128 stands for zero in the data rows.
Here are some points:
[122  95 141 107  57 134 164 159 156 137 121 122 127 128 156 159 132 123 136  81 130 132  91 140 121 150 143  98 117 149 117 139]
[143 120 149 177 121  74 118 127 147 126 127 122 130 119 134 141 152 151 103 111 119 136 105  91 140 119 138 135 141 150 124 135]
[ 83 156 172  78  98  84 118 173 176 106  91 150 112  62 189 129  87 123 147 154 170 216  66 240  75  75 164 126 110 131 103 159]
[160  92 166 133  75 138 160 116 129 123 144 110 140 137  97 154 130 175  99 156 100 171 136 108  91 220 181  90 153 170 128 141]
[165  76 105 125 116 133 180 175 118 115 114 128 104  87 168 158 124 124 155 111  79  82 153 155 147 119 116 140 105 115 138 105]
[165 114 167 138 124 154 115 128 134 135 139 137 158  86 132 136 124  92 112 111 125 151 122 126 154 149 135 148 154 147 124 115]
[119  52 115 108  82  75 182 141 122 110 104 132  90 122 176 107 114 119 163 109  86 131 104  91 150  79 106 115 108  91 138  82]
[142 211 218 199 204  41  20  18  79 131 118 119  71 138 104 130  81 162  73 158  68 181 104 123 161 178 134 160 169 133  95  88]
[100  36 196  47 110 142 132  52 147 149 230 127 130 207  38  64 167 133  97 245 105 132  99 195  16 186 198 165 143  89 154 145]
[168 133 137  66 161 212 113 140 130 189 149  95 160 148 148 115 150 130 115  74  88 161 101 148  85 125 133 124 110 116 115 172]
[132 143 135 167 160 111 176 153 125 163 113 110 140 121  77 140 120 159 158 114 110  81 156 152 120 161 132 140 132 192 128 111]
[ 75  82  72 128 130  68 181 118 109 105 101 130  90  96 137 130 108  79 172 123 145  32 130 135 142 147 117  99 100 196 138 153]
[127  73 109 102  75  94 170 165 127 100 100 141 109 109 195 108 113 110 148  96 110 101  87 220 148  68 120 111 106 129 141 109]
[130 207  84 204 173 158 115  59 104  92  82 141 106  70 142 165 154 159 121 156 174 105 171 136 188  48  73 127 117  80 157 116]
[162 174  99 161  58 114 140 107 119 105 110 150 152  92 112  99 124 119 139  70  84 150 183 160 144 117 111 147 153 114 130 109]
[135 140 149  56 181 225  88 155 129 190 151 109 176 157 200 100 214 168 124 120 114  54 109 136  61 104 157 152 126  90 110 194]
[ 67 203  60 231 207 199 197 168  98  75  86 164 106  14 135 136 107 164 192  78 167 255 221 142 127 108  38 120  91  97 102 129]
[ 25 208  99 156 145  87 110 138 124  80 146 159 118  92 164 109  83  75 184  68 117 234 128  94 194 112 151 165  83  69 140 117]
[ 58 117 131 126 165 226 183 188 129 144 105 133 105  58  88 153 110  90 169 174 126 118 160 255 145 241 141  66 137 136  89 199]
[129 137 149 165  92 143 120 131 146 124 129 132 123 174 149 161 140 154 105 104 126 149  88 134 142 127 135 116 136 175 130 147]
[135  97 221 170 129 127  56  69 130 145  80 131  88 119  78 124 124  40  56 215   0 130  86  37 160 196 164 152 181 149  71 135]
[100  52  91  82 130 164 184 147 137 106 101 138 110 124 151 141 119  61 162 131  49 139  93 181 148 149  93  60 115 134 127 119]
[146  66 161  89 133 189 133 110 140 124 160 139 150 101  94 122 139  88  79 186 116 167  99  99 141 194 172 142 190 139  98 133]
[120 171 145  51 165 179  53 132 115 178 155 139 140 217 166 133 102 184  49  94 205  65  92  79  62 109 122 149 147  78  80 175]
[ 63  40  81  43   0 181 195 244 156  87 111 161 154 213 227  56  77   0 231 219   0  31  40 231  27  84  38   0 101 119 156  67]
[135 167 158  96  93  48 114 108 122 126  84 134 183  61  95 121 107  73 134 157  55 200 227  76 188 134 123 168 199  71 163  26]
[121  63  99  85  30 114 179 182 136 127 132 134 153 181 184 106 122 103 161 165  94 136  74 211  91 136  98  63 119 145 137 121]
[104 180  79 178 147 128 186 160 110 100  90 162 117  97  72 137 109  73 181 151 186  83 189  93 147 123  60 135  98 139 110 128]
[125  60 112  83  67 150 174 178 158 119 107 135 133 174 155 128 123  99 153 125  94  88  77 150 152 145 102  72 110 110 137 121]
[146  61 121  67  45 167 185 143 115 134 145 137 107 114 199  98  79 154 148 138   8 121 115  50 116  34  51  55 104 126 173  74]
[123 205 170 202 104  91  29 137 117  69  79 160 100   5 150 108 155 236  74 205   4 128 112  28 180  22 101 140 189 128 151 116]
[133  66 169  97 104 138 142 114 136 135 128 120 144 181  76 128 127 149  87 141 108 166 137 142 115 189 160 118 168 155 122 129]
[158 191  95 192 172 119  89  53 105  96  84 156 106  73  95 117 162 143  80 120 117 111 140 214 168  39  66 125 155 160 153 103]
[149 129  95 119 153 107 156 103 119 111 113  62 145 134 102 141 121 140 159  75 169  44 163  85 156 118 182  94 109 118 132 131]
[140 220 108 165 250  79 131 144 118  95  91 130 135 122 133  78 139 133 132  70  89  97 218   0 146 138  62 172 184 159 163  45]
[131 120 115 142  96 140 118  96 144 144 143 115 123  78  79 149 134 118 105  74 150 154 142 110 150 174 154 120 141 156 120 148]
[171 121 149 152  88 105 153 155 132 141 123 129 134 124 106 142 142 138 134  83 135 137 135 172 143 147 159 148 129 138 116 121]
[130 173  63 168  29 162  36  31 110 106 126 129  86 118  88  97  98  75  60  51 111 197 196 115 180  70 108 161 115  64 153 175]
[152 113 164 165 100 163  96  99 147 119 105 118 124  44 107 131 117  93  77 179  65  93  76 146 124 152 183 161  96 145 126 212]
[157 123 121 116 118 174 121 110 119 128 110 142 157 179  73 125 127 126 121  91 101 124 156 139 159 134  95 154 110  92 128  95]
[152  78 192 102 144 105  69  86 119 115 172 148 200  61 183 116 142 115  63 195  56 255 140 156 127 203 128 154 215 108 136  88]
[121 199  76  21  86   0 120  82 183  65  74 113 226 215 164   0 170  72 152  94  33 134 136  75  82  48 125 137 204 160 133  83]
[  0 208 203 181  70  69  39 152 162  55 157 136  84  59 255 144  92 175 120  88 156   0  59 162 166   0 136  52 120 118 150 148]
[158 120 136 155 108 145 159 150 130 130 147 134 151  82 137 130 131 144 138  91 153  71 139 171 142 143 165 147 118 123 130 119]
[121 109 162 116 120 106 104 126 144 147 167 123 126 103 109 138 161 119 129 134 132 170  93 163 102 159 171 150 119 119 130 124]
[ 55 183 107 173 141  49  89  96 136 102  92 150  65  73 180 165 142 243  99 166 162 120  81 208 160  63 131 108 113 175 141 174]
[105 185 178 196 203 101  52  87 104  78 102 157  92  58 153  98 173  68  95 143  56  56 175  19 171 146 199 107 178  79  51 189]
[131 174 125 178 145 141 186 105 125 123 118 147 137 115  71 121 134  61 166 133 254 136 184 106 106 146  70 147 121  86  83 129]
[123  57  82  31  93 211 202 200  77 218 250 132 140 123 215  66 102   0 131 111  44 101 108 125  20  30  47 131  73 111 129  80]
[129  48 212  55 180 199  68  62 115  79 215 151 221 178 100 107 153 143  37 255 169 255 124  14  81 244 158 167 242 149 154  84]
[106 182 104 154 166  41 100 183 100  77  83 172  73  28 183 115 112 175 121  85 255   0  87   3 178  13  88 108 121  80 156 124]
[173 104 142 117 129 127 117 118 132 129 120 125 137 154  77 148 129 132 128  77 126 170 147 117 141 168 160 137 134 139 133 131]
[150 104 114 131 125 121 161 111 136 130 122 114 128 146 111 138 136 136 134  87 124  90  97 173 133 140 122 136 118 120 127 130]
[172 136  95 155 137 134 162 131 128 133 116 133 127 100  82 150 126 167 146 116 149 137 151  89 143 146 103 148 110 153 108 128]
[151 197  82 160 173 124 189  92 112 121 101 161 137  84  43 142 116 213 187 130 218  93 190 148 169 127 147 167  91  53 105 135]
[158  97 148 108 131 105 121  95 135 134 118 127 128 138 111 151 133 114 104 137  95 171 114 112 124 183 132 141 153 163 128 120]
[129 160 180 179 114   1 116 103 121 142  94 130  86 151 245 158 117 142 105 156 169 149  98 191 167  98  64 104 164 139 149  76]
[156  90 157 126 127 167 125 108 129 134 133 129 125 132 104 148 132  90  98 141  89 199 107 109 139 177 154 145 143 132 121 137]
[166 101 100 144 130 128 169 110 134 136 152 110 124 172  94 142 148 127 129  94 166 119 132 163 136 150 107 140 120 140 127 128]
[131 154  93 135 146 146 165 147 123 123 110 134 150 123  55 165 136 145 152  86 130  78 173 187 149 139  97 134  97 157 103 110]
[ 12 200 133 184 184 121 198 202  91  85  72 160  88 183   8 122  64   0 184 255  20  54 227 125 145 176  90  88 149  59  66 210]
[ 75 151  92 150 112 114 154 161 131 127 115 126 108  97  99 149 127 150 149  98 181  69 128 150 155 122 139 122 144 200  94 170]
40 more points follow, each with its number after it:
[150 162  75 166 162 178 154  89 145 111 155 104 106  31  21 104 118 233 132  96 208  95 198  83 177  75  56 162 126  31 149  92] 0
[162 147 131  45 139 156  92 186 130 189 164  99 182 236 186 117 182 144 118 214 131 116  97 131  66 120 135 130 131  90 122 207] 1
[178 132 118 133 137 100 145 130 121 114 111 122 150  86  72 146 107 131 159  93 127 204 169 156 150 139 165 139 130 117 134  92] 2
[ 99 139 113  85 176 101 169 129  87 214 194 146  81 163 255   0 132 161  79 131 216 131 123  78  29  74   3 119 124 130 156  53] 3
[142 172  74 100 214 217  70 130 107 171 191 159 183 234  95  59  72 138 160  84 145 159 203  49  35  34 201 176 144  38 127 106] 4
[155 136 146 174 126 161 171 155 129 144 113 105 133 163  88 156 120 175 141 119 137  99 161  93 129 134 156 130 131 156 122 111] 5
[116 121 129 155 149 152 127 122 134 132 126 131 125 141 118 154 127 147 123  84  90 115  98 175 157 114 129 127 120 163 122 130] 6
[101 189 167 161 165 114  30  30 125 114 114 137  70  46 160 142  89  65  55 159 172 255 183 102 195 227  91 165 167  70 131  96] 7
[161 131 142 160 146 119 140 134 134 140 120 125 141  67 106 133 137 124 115 123 119 110 141 154 146 153 122 146 143 177 129 118] 8
[ 93 106 103 140 160 125 177 164 129 135 124 117 125  91 130 156 127  78 143 116  91  89 132 136 138 186 129  89 149 155  93 153] 9
[165 134 109 120  96 177  96 102 133 160 141 120 156 110  90 118 160 160 103  97 150  79  96 121  68 119 148 156 118 107 123 184] 10
[150 161  96 172  52 152  73 134 127 115 104  86 110 117  99 129 119 166 105 104 207 110 144 187 165 126 151 118 107 119 120 180] 11
[170 185 107 179 118  93 119 176 113  92 110 155 132 120 123 123 107 142 140 115 172 239 165  81 161  90 127 157 129  94 140  81] 12
[170 125 136 124 141 154 125 147 146 134 118  95 141 129 130 142 179 178 131  67 130 161 103 112 113 147 152 122 127 189 124 166] 13
[148 183 127 149 167 112 126 154 114 131 104 136  94  95 147 136 152 161 115  83 115   5 116  65  89  81  97 140 116 151 124 149] 14
[141 138  85 146  73 149  76 102 136 128 130 126 103  91 107 141 109 116  75 132 112 233 168  54 173 111 122 164 118  75 138 171] 15
[ 82  70  92 107 129 135 167 126 132 109 103 132 104 150 195 138 106 130 167  83 149 216  82 133 173 100 112  61 112 136 139 126] 16
[132  76 122 120  78 135 120 121 130 139 139  93 161 123 111 148 156 101 123 126  83 127 133 102 102 148 170 101 150 128 127 149] 17
[143  62 121  93  81 116 170 123 150 130 124 121 157 148 147 113 136  80 149  88 123  91  81 155  92 125 128  96 113 137 125 129] 18
[130  86 115 106 110 173 172  99 128 190 175 120  99 181 143 122 138 137 106  79 156 116 109 135  82 104  76 117 120 147 137  99] 19
[ 91 158 179 165 146 191  68 172 124 129 157 135 140 216  99 109 103 167 157 123  88 171 143  53 156  61 200 162 153  24 120 162] 20
[120  66 229  93  73 159  33 118 151  83 226 157 167 141 139 104 128  55  63 255  56 110  75 186 114 182 186 168 238  84 147 105] 21
[144 163  86 143 197  75 180 128 131 110 105 101 150 141 120 109  98 158 164 119 177 179 165  96 170 129 127 157 128 116 147 116] 22
[157 117 150 141  90 145 132 133 144 148 120 122 126 134 133 145 133 155 110  90 159 145  93 147 133 143 124 120 124 154 123 133] 23
[128 159 126 112 153  99 120 127 129 126 104 127 108 117  87 150 157 181 110 116 152 109 114 109 132 110 119 150 140 184 131 143] 24
[174 154  93 112 123  92 158 129 127 117 109 120 145 115  79 129 112 156 165  92 215  86 162 114 141 106 165 153 121  77 133 128] 25
[150  99 166 108  71 138  90  80 122 139 165 147  91 158  42 127 196  97 154 122 156 143 130 131 100 167 167 154 124  87 148 171] 26
[154 135 102 163 166 137 150 140 124 129 112 122 129 120  96 138 148 130 132  98 128  92 139 186 146 127 117 137 118 127 127 131] 27
[129 135 133  50 255  35  74 166 142 128 123  87 195 131 198  64 231 143 160 186  63 124  68  93  58 118 159  80 138 167 124 213] 28
[153  85 162 152  70  34 137 183 109  79 137 106 113 118 158 178 131 138  96 219  73 255 184 121  28 254 209  28 121 153 155 171] 29
[131 116 102 108 100 175 159 158 132 131 125 127 127  95 125 140 155 118 123 103 149  75 120  86 111 129 128 126 114 167 128 167] 30
[167 159 185 132 122  80  95  94 119  98 113 163 167   8 142  87 120  77 105 192  56 124 177 195 174 182 114 156 198 162 148  89] 31
[167 117 132 124 123 152 141 124 138 145 124 126 140 134 146 140 166 155 138  91 127 114 107 149 111 122 138 134 118 186 125 133] 32
[156 124 142 164 124 156 145 126 135 135 107 140 106  73 145 139 129 152 110 116 162 100 122 148 159 166  85 121 134 149 137 101] 33
[139 189  65 157 185 102 156 164  92  91  79 159 149   9  91 153 111 167 174 112 142 109 210 109 186  80  57 152 103 177 128  92] 34
[142 152  52 143 211 178 156  35 128 145 157 167  73 255 147  97 160 178 106 110  86 132 157  88  99  86  45 141 138  76 164  66] 35
[153  85 108 100 103 103 171 144 137 147 137 123 133 165 137 144 139 120 130  82 131  89 107 165 109 143 117 117 116 159 123 131] 36
[111 131 105 155 134 105 165 150 123 129 129 122 123 108 103 145 130 143 151  96 149 141 126 159 153 124 148 132 115 125 113 134] 37
[140 113 202 130 202 117  94 115 125 160  98 122 178 137 152 119 117   3 105 144  64 220 199  51 164 143 106 159 193 123 141  79] 38
[121 126 126  93 136 177 110 131 134 116 141 120 178 133  82  87 116  89 117 113  84 175 173 138 109 134 166 159 162 103 137 113] 39
Which of these numbered points is nearest to each point below, ignoring the 3 directions in which the first points spread most? Its number follows each.
[ 81 140 118  45 201 241 100 161 115 214 229 127 177 201 202 120 123 126  71 151  87  67 144  95  73 114  72 150  92   0  97 181] > 1
[169  51  89  54 102 253 187 100 114 201 208 124 133 227 184  77 117  62 112 144  63 160 110  64  63  86  91 113  97 169 131  96] > 19
[137 185 255 185 143  97  18   1  99 186  88 155 106 199 253 127 165  72  31 255  73 247  99  92 175 178  27 155 255   0 135  81] > 7
[ 65 181  68 167 138 189 195 174 151 134 132  77 138 126  94 152  72 166 217 190 144 115 154   0 108 105 131 122 103   0 155  76] > 20
[137 167  75 100 207 161 121 154 103 164 170 143 176 141  90  65 100 115 159  93 124 124 188 190  59  62 175 166 140 124 117 113] > 39
[ 57 216 225  93  47 121  65 117 149  72 108 152  67   0 167 159  65 244 116 148 168   0  55  29 132  57 167 110 107 135 108 140] > 30
[133 143  83 107  86 178  84 121 114 105 110  87 140 162  93 169 159 172 123 114 165 105 108 174 112 115 158 120 117 153 141 193] > 11
[164 151 150  59 122 223  96 183 137 176 135 118 173  62 112 148 205 157 133 141 142  95  97 156  59 102 165 155 128 105 102 184] > 10
[ 62 167 182 170 209 169 138 131 127 172  87 121 135 141  66 132  90 202 146  86  87 135 212   0 141 140 122 146 128 193 130  55] > 5
[134 139  94 137 121 125 139 104 120 117 100 152  91 128 191 116 136 126  97  75 175 124 122 112 149  58  55 109 124  94 148  69] > 19
[169  80 119 105  96  72 154 111 122 155 139 134 133 175 154 129 111 168 117  96 104 123 110 105 118 142  99 118 109 156 129 105] > 36
[ 67 171 116 147 125   0 102 153 138 120 200 126 117  64  88 152 122 176 185 118 242 171 113 199 153  78 160 105 111 159 110 133] > 37
[ 92  90 135 112  72 130 155 116 146 115 115 144 111  68 155 150 123 142 156  97 116 140  74 171 168  85 133  89  99  78 136 107] > 37
[130  87 138 111  55 118 137 165 113 104 121 105 105 209 187 134 148 182 113 203   4 255 183 184  40 202 204  17 120 135 137 153] > 29
[154 196  92 191 185 180 186 210 125  96  96  98 138  35  67 165 112 225 173 187 212 108 185  31 157  76 171 146  91  84 154  84] > 5
[ 44  45 221  60  88 155 130  34 146 208 236 150 112 212  44  80 188 111 157 233  66 177  88 148  16 154 187 159 103   0 157 169] > 26
[184 206  45 108 115 103 154 168 134  95  88 125 143 137  32  80  94 207 198 193 171  52 193  48 150  42 206 142 100  75 146 115] > 25
[172 151 151 148 159 109 100 157 118  91 143 153 149 130 180 126  97 143 160 123 215 197 177  92 151 129 178 168 135 125 140  88] > 12
[ 76 168  74 182 184 105 127 118 113  80  92 158  99 162 101 120  91 184 169 119 133 108 115 110 159 152  85 118  96 166 133 129] > 6
[159 133  87  78 112 140  73 149 133  98  94  75 166  42 149 142 205 100 151 151 100 179  79 161  88 132 157  96 139 119 143 199] > 17
[133  82 137  61  85  84 148 143 147 115 114 140 135 113 187 126 121  77 158  96 111  91  72 174 102 117 123  94  96 121 123 133] > 18
[126 146 147 108 163 148  90 103 110 198 162 122 129 173 117 154 120 141  67 133  88  47 121  68  66 147 132 158 153  90  80 191] > 14
[152 105 161 142 103 156 136 151 153 131 138 119 122 154 130 155 133 150 131 101 142 150  83 176 144 146 116  89 121 144 131 113] > 23
[120  59  95  72 104 102 175 135 131 113 110 137 119 123 152 139 122  57 162 146 106  70  83 181 136 140 107  83 114 126 136 121] > 18
[157 121 181 118 136 160  69  68  88 109 132 175  98 138  76  65 181  61 122 161 152 185 159  71  93 149 207 147 124   0 144 162] > 26
[ 59 137  92 118 181  75 150 146 133 200 164 130 128 153  54 135 134 159 151  93 203 119 143 176 120 136 178 159 118  94 111 161] > 37
[174 186  74 169  99 218 165  69 106 109 105 120 111 151 124  88  92 192 167 115 186 223 182 211 151  93  70 161 108 113 107 112] > 12
[154 127 203 119 143 154  88  79 128 132 131 134 164 112 156 119 115  20  93 174  53 255 162 101 167 193 122 160 191 203 139 102] > 38
[134  46 107 105 129  28 177 125  85 143 111 149  68 148 195  76  80 123 101 124 255 255  69 187 166 128  21  29 102 198 175  66] > 16
[107  77 135  70  89 123 161 156 147 104 103 138 111  82 166 122 114  94 148  99 103  81  69 137 153 116 105  52 104  64 144 102] > 18
[112 206 196 193 164 115 195 230 122 194  90 109 139 145 152 122  91 161 177  99 156 212 193  61  98 132 139 144 116 141 143  51] > 12
[119 233 182 185 114 101  90  85 106  96  75 127  66  38 194 127  76 199 153 116 195 156 153 169 177 183  77 165  90 141 177  49] > 33
Here are 40 other points, each followed by its number:
[131 127 128  90 253 198  61 193 105 201 184  96 210 160 240 134 173 103  87 208 150 118  93  80  47  72 144 114 106  98  76 218] 0
[167 169 164 157 137 152 125 143 123 107  96 127  98  12 121 145 132 183 156  85 188 104 133 118 138 113 185 155  96 111 101 127] 1
[134  70  95 127  92 135 180 163 116  98 160 151 111 255 119 134 151 101 131 142 133 111 155 116 140 130  74 105  99 171 139 130] 2
[122  84  98 113  81 105 174 167 134 121 117 120 117 105 165 150 125 110 153  96  98 125 101 167 141 118 115  74 120 135 125 116] 3
[183  26 140  38 124 252  99  33 147 103 236 134 210 140 160  76 182 165  53 221 121 255  71  50 104 238  99 149 241 163 142 101] 4
[184 192 208 220 138  79  66 150 129 205  98 158  85  91 198 138 180  55  50 210 105  54 111 110  84  96  78 173 167  39 113  74] 5
[ 10 196 141 148 188  73  65 154 100  75  90 158  58 163 148   1 204 210 190 255 246 149 242 230 152  75 225 177 117 127 121 150] 6
[130 168 118 180 156 141  71  58 119 184 161 135 140 133  86  73 105 173  86 106 182 164 101  73  58 123 103 156 100  30 136 156] 7
[ 33 202  63 178 141  10 165 144 105  90 127 157 110 181  35 138  78 173 181 113 255 166 166 165 175 107 138 151  93  61 116 129] 8
[115 134 104 126 147 141 106 144 146 127 115  98 151  81 105 145 179 151 128  84 151  70  88 168 121 145 168 118 133 150 129 182] 9
[137  61 253  48 232 157   0  68 118  84 156 164 173 192 171 146  78  36  51 255   0 255 123  35 180 244 169 196 233 116 126  93] 10
[136 102  89 173 141  89 179 122 157 119 138 105 114 119 129 144 122 194 157 109 117  64 173  89 160 109  93 158 117 143 136 103] 11
[153 124 150  83 163 116 103 114 139 129 121 100 161 189 164 126 147 136 111  92 126 142  83 123  79 137 169 131 115 146  91 179] 12
[146  75 157  96  73 141 111 120 120 111 108 140 113 109 112 131 135  89  83 132  75 148 158  42 137 181 173 127 156 180 130 140] 13
[116 144 124   3 198 134  47 174 119 189 206  70 208  95 138 111 155 128  84 176  93  42  91  58  56  52 147 113 100  41  77 230] 14
[ 53 164 133 177 162 133 190 186 121 118  92 145 103  96  84 156 123  39 175 152 162  22 179 239 135 173 127 119 124 133  92 194] 15
[166  99 159 138 105 128 123 124 137 133 150 123 147 138 131 135 138 100 116 126  85 135 117 113 143 161 151 145 154 141 123 125] 16
[178 170 208 198 150  28  28  54 128 119 100 159 134 108 149 165 153  59  65 255  13  88 107  46 151 157 112 138 200 147 141 114] 17
[151 164  90 108  98 115 151 115 137 149 110 123 157 149  40 115 121 201 156 109 192  73 156  85  98 115 183 146 111  84 116 129] 18
[152  70 101  92 171 139 109 129 130 151 176 139 166 161 121 127 107 127  99 111 102  63  96 154  53  83 114 106 107 153 105 154] 19
[165 149  90 188  41 137  87 118 123 123 147 115 135 129 115 162 122 158  76  90 146  90 144  55 122 145 129 153 108  74 143 202] 20
[160 148  97 132 112  96 171 202 127 181 136 147 180 176  55  41 112 172 180 100 220  46 159  96  81 121 178 162 121 105 101 140] 21
[139  65  97  98 117 110 178  70 126 137 150 126 117 195 188 118 118 102 141  96 103  95 107 134 117 126  95  93 102 178 138 110] 22
[ 14 212 243  87   0  79  88 148 190  76 163 117  89   0 255 152  64 208 141 145 241  47  43 190 131  54 158  51  98 126 128 107] 23
[157 162  58 182 203 156 178 157  79 142 101 140  93 110 136  94 115 194 155 143 252 147 179 139 134  50  41 115  93  74 132  71] 24
[159  63 147  56 146 218 128 115 137 125 197 127 204 130 139 119 169 133  55 149 119 197 112 147  92 188 130 161 197 131 131  92] 25
[ 89 169 181 179 141 136  51  88 119 127  93 143 103  72 135  46  91  51  80 157 121  93 196 114 183 157 169 152 181 131 111 104] 26
[144 121 136 149 130 140 125 121 135 134 121 127 133 110 123 146 161 153 105 123 127 160 108 122 138 145 134 133 147 155 122 140] 27
[155 147 180 171 147   0  76 160 149 111 136  90  98  84 157 164 193 161 129 107 148  99  85 178 131 121 174 130  96 164 137 149] 28
[139 195 117  30 236 167  57 209 115 224 187 117 208 182 234  80 180 176 118 187 144 171  94 120  13  55  90 144 103  54 125 217] 29
[ 81 163 125 174 119 240 184 176 119 117 100 150 115  67  99 146 120  50 167 125 172  35 181 180 159 189 129 125 155 154  92 163] 30
[ 91 101 122 149 148 169 174 180 127 143 121 118 129 102  91 131 127 120 138 107  95  89 144 226 138 230 142  89 150 124  96 160] 31
[ 44 177 206 151  42 199  82 147 189  93 175 124 103 128 188 128 102 203 123 150 115 113  63 158 149 117 150  74 119 155 123 122] 32
[132  41 115  20 113   0 181 111 106 158 152 164 106 215 255  74  70  45 136 141  41 255  78 109  87  57  34  85  89  87 148  74] 33
[167 145 128 155  83 113 157 170 129 106 136 140 127 123 184 128 104 186 150 122 147  88 149 163 146 104 138 120 125  68 134 102] 34
[124 194  54 147  69  85  57 109 114  98  93  75 163  57  49 165 147 155 102 101 208  88  97 140 155 136 186 128 108 158 146 230] 35
[119 138 154 126   1 102 120  78 120 104  79 159  75 191 248 133  82 191 129 160 185  87  71 255 150  41  38  72 100 173 153 110] 36
[ 89 101 192 105 110 141  92  78 118 147  93 151 122 116 100 119 114  98  62 220  55 184 169 103 173 158 153 131 211 168 111 120] 37
[159 124 138 105 107 137 125 162 136 171 133 105 148 139 107 147 156 145 108  80 145 107 106 118  84 136 136 132 115 135 117 155] 38
[157 153 151 123 155 136  91 114 126 191 161 136 126 146 140 149 126 165  71 114 135 134 120  92  73 146  99 155 155  83  91 165] 39
Which of these numbered points is nearest to each point below, ignoring the 3 directions in which the first points spread most? Its number follows each.
[157  81 195 119 129 172  73  96 139 118 167 131 170   6 162 102 173  44  65 219  89 163  87  94 145 184 113 145 209 156 135  97] > 30
[128 197 166 239 169   0  31 114 128 113  84 167  85   0  82 153 184  94  52 233  30  92 104   0 149  35  86 142 181 125 158 101] > 17
[173 120 170  87 121 139 100 136 114 121 124 128 176 165 125 118 141  82 111 115  73 188 179  88 160 155 142 159 187 117 143 100] > 16
[164 195  91 110 219 186 191  42 162 168  96 126 163  71  59  80  70 168 199 168 190  75 186  41 115  41 216 141  76  59 128 139] > 18
[162 129 116 145 107 149 143 131 130 127 125 122 144 127 109 126 136 142 130  98  97 112 143 148 121 140 139 149 141 130 126 122] > 16
[159 189  80 163  27 141  41  45 135  84 146 126 115 144  67 162  91 196  78  72 239 102 164  90 128  86 107 160  90 114 152 204] > 20
[146  68 172  71  96 175 114  90 117 117 133 141 126  94  94 103 118 118  74 162  61 171 142  53 114 206 169 148 186 150 131 123] > 13
[115 154  81 164  64  48  97  67 124 135 108  80 108 110  97 153 139 179  99 115 180  54 111 132 152  92 165 136 111 176 124 193] > 35
[165 112 101  99 125  93 160 170 106  85 126 127  87  14 174 161 101 127 189 143 183 128 162  71 119  63 173 172 108 122  94 110] > 1
[136 194  67 173   0 154  25  68 106  86 105 114 123  87   0 143  94 144  50  79 117 127 144 104 126  18 128 184  70  10 174 255] > 20
[162 160  87 117 130 170 170 180 146 119  95  98 167 167  56  50 108 206 162 122 150  76 155  95 154 110 180 134 124 124 135 114] > 18
[ 66 159 123 158 128 103 142 135 147 104 102 153 103  90  87 121 123 167 150  92 156  23  95 145 113  75 179 156 102 138 123 160] > 9
[ 53 149  77 156 121  96  87 108 128 144 116 126 114  48  92 109 143 156 162 107 197 121  81 161 151 124 178 134 142 115 128 196] > 9
[ 58 215 147 192 156  74  74 107 137  68  73 142  75  48 204 140 139 225  89 173 197 111  90  80 165  20  94 110 140 149 160 168] > 27
[ 57 194  66 170 238 104 184 195 107  97 149 129 107  39  88 195 112 131 168 130 139  97 156 225 157 165 136  76 160 124  72 128] > 31
[ 69 157 112 182 211 206 182 172 120 119 104 141 111 204  78 134 112  57 148 148 182  89 169 217 146 181 126 132 146 190  86 163] > 15
[197 197  86  94 171  15 176 149 139 160  99 123 177 219  23  57  98 208 187 147 255 126 173 135  95  95 197 153 113  66 116 112] > 21
[127  46 198  40 176 242  90  73 138  98 217 146 194 246 115 120 135  94  61 244 171 159 105 109  79 210 175 163 217 158 138 114] > 25
[117 123  81 178 142 129 185 163 135 111 121 129 120  84  91 122 106 145 178 137 148 124 180  74 141  75 110 163 101 165 152  81] > 11
[ 60 176  75 218 164  30 158 115 123 138 105 128 103  79  80  86  95 184 174 118 199 145 142 130 181 122 199 168  94   8 156 138] > 8
[175 129 130  98 108 168 114 134 143 156 142 111 163 108 124 128 167 143 112  96 128 111  97  93  94 118 149 138 121 121 113 175] > 38
[149 122 205 105 150 127  44  81 122 134  91 134 134  86  97 170 102  56  89 218  22 255 185  55 196 183 104 167 204 200 164  88] > 37
[142  58  80  81  50 158  76 121 152 115  97 108 129 174 142 159 115  70 130 140  63 255 178  52  80 186 190  52 115 140 128 152] > 13
[160 122 132  98 175 155 188 152 102  91 109 145  62  80 153 116 126 134 213 195 127  94 176 239 110  82 155 171  84  67 136  82] > 34
[127 161 235 180  91 255  69 119 161  82 169 121 102 178 174 142 107 146 112 209 196 114  64 214 161 149  91  45 144  75 154  75] > 32
[123 118 117 156  98  54 146 111 108  85  98 140  71  63 110 145 101 154 157  71 161 151  96 203 200 103  84 130  95 112 144  87] > 3
[182 171 206 181 181  70  81  79 101 116 111 131 129 169 169 171 111  64 102 212  63 111 124 150 170 139  92 176 171 109 155  64] > 17
[ 47  55  94  46 100 205 199 224 140  97 106 164 141 108 218  69  65  70 225 255  20 209  42 193   0  80  73   7 109 124 159 109] > 37
[112 144 166 149 143  65  81  75 137 102 105 147 142 137 133 113 186 174 130  72 123 157  69  65 153 115 192 157  95  92  97 165] > 12
[ 46 225  93 201  88   0  19   0 129 103 167 124  87  24  43 128  96 132  87 116 144 131 215   0 172 154 138 150 149 150 136  93] > 13
[135 153 150 114 111 123  96 154 121 189 137 118 139 158 139 154 150 166 116  94 178 134 131  95  60 127 123 149 101 174 117 162] > 38
[133 124 130 148 120 137 127 117 145 133 130 122 129 126 117 139 152 167 108  85 116 124 102 145 145 136 136 121 142 153 126 145] > 27
